Each row has a name. Each piece below is followed by the name of the row it came from, unless a question asks for something else. Each question is about the rows just above it.

Columns, left to right: W Z H N V
3.757 1.610 8.406 1.974 -4.628 : j161
6.371 0.337 7.815 0.713 -3.686 : j665
-1.973 2.175 0.355 -1.755 2.974 : j605
6.371 0.337 7.815 2.700 -5.448 : j441
Which column holds this, read top down? -3.686 2.974 -5.448 -> V
Which column holds this, read top down? 0.713 -1.755 -> N
Which column holds 1.974 0.713 top down? -> N
Which row holds -5.448 2.700 7.815 0.337 read backwards? -> j441
-4.628 -3.686 is in which column, read top down? -> V
q: 6.371 0.337 7.815 2.700 -5.448 -> j441

Columns, left to right: F A U P
-3.620 6.236 -4.400 -2.467 = j520
6.237 -2.323 8.156 2.902 = j573
-3.620 6.236 -4.400 -3.822 = j523
-3.620 6.236 -2.323 8.156 = j441
0.505 0.854 -1.558 8.664 = j605
Which row holds -2.467 -4.400 read backwards? -> j520
q: -3.620 6.236 -4.400 -2.467 -> j520
Which row holds 8.156 -2.323 6.236 read backwards? -> j441
Which column holds 6.236 0.854 top down? -> A
-2.323 6.236 is which row, read backwards? -> j441

Columns, left to right: D Q K R L S J G
-0.278 -3.794 3.046 5.018 1.357 -1.910 5.999 -7.007 -> j912
-2.729 1.245 -3.745 6.664 -2.124 9.651 -0.098 3.292 -> j665
2.444 -5.323 -6.441 3.849 -2.813 -3.554 5.702 1.815 -> j441
The row with -0.278 -3.794 3.046 5.018 1.357 -1.910 5.999 -7.007 is -> j912
Which row holds 5.702 -3.554 -2.813 read backwards? -> j441
q: 2.444 -5.323 -6.441 3.849 -2.813 -3.554 5.702 1.815 -> j441

Columns, left to right: T E C Y
-2.185 -1.045 0.889 7.086 : j520
1.727 9.398 -8.440 9.211 : j605
-3.636 0.040 0.579 0.433 : j316
Which row holds -8.440 9.398 read backwards? -> j605
q: -2.185 -1.045 0.889 7.086 -> j520

Columns, left to right: sukot Zel Nibe nog val
0.271 -1.306 -0.618 -3.645 0.829 = j316
0.552 -5.232 1.016 -1.527 -0.712 = j119
-0.228 9.825 -1.595 -3.317 1.627 = j573
0.323 7.307 -0.372 0.103 0.790 = j605
0.271 -1.306 -0.618 -1.527 -0.712 = j13
Which row holds -0.228 9.825 -1.595 -3.317 1.627? -> j573
q: 0.271 -1.306 -0.618 -1.527 -0.712 -> j13

Columns, left to right: fop peb Moror rataz kezun
2.790 0.551 0.730 4.696 1.187 : j605
0.769 0.373 0.639 -3.971 -0.129 : j520
-3.927 -3.734 0.739 -6.601 -5.929 : j13
-0.374 -0.469 0.143 0.075 -0.037 : j573
6.672 0.141 2.678 9.640 3.591 : j161
-0.284 0.147 0.047 -1.261 0.219 : j665
-0.892 -0.209 -0.625 -5.172 0.350 : j441
Which row holds this, read backwards? 9.640 2.678 -> j161
q: -0.374 -0.469 0.143 0.075 -0.037 -> j573
q: -3.927 -3.734 0.739 -6.601 -5.929 -> j13
Which column holds this, read top down? 2.678 0.047 -> Moror

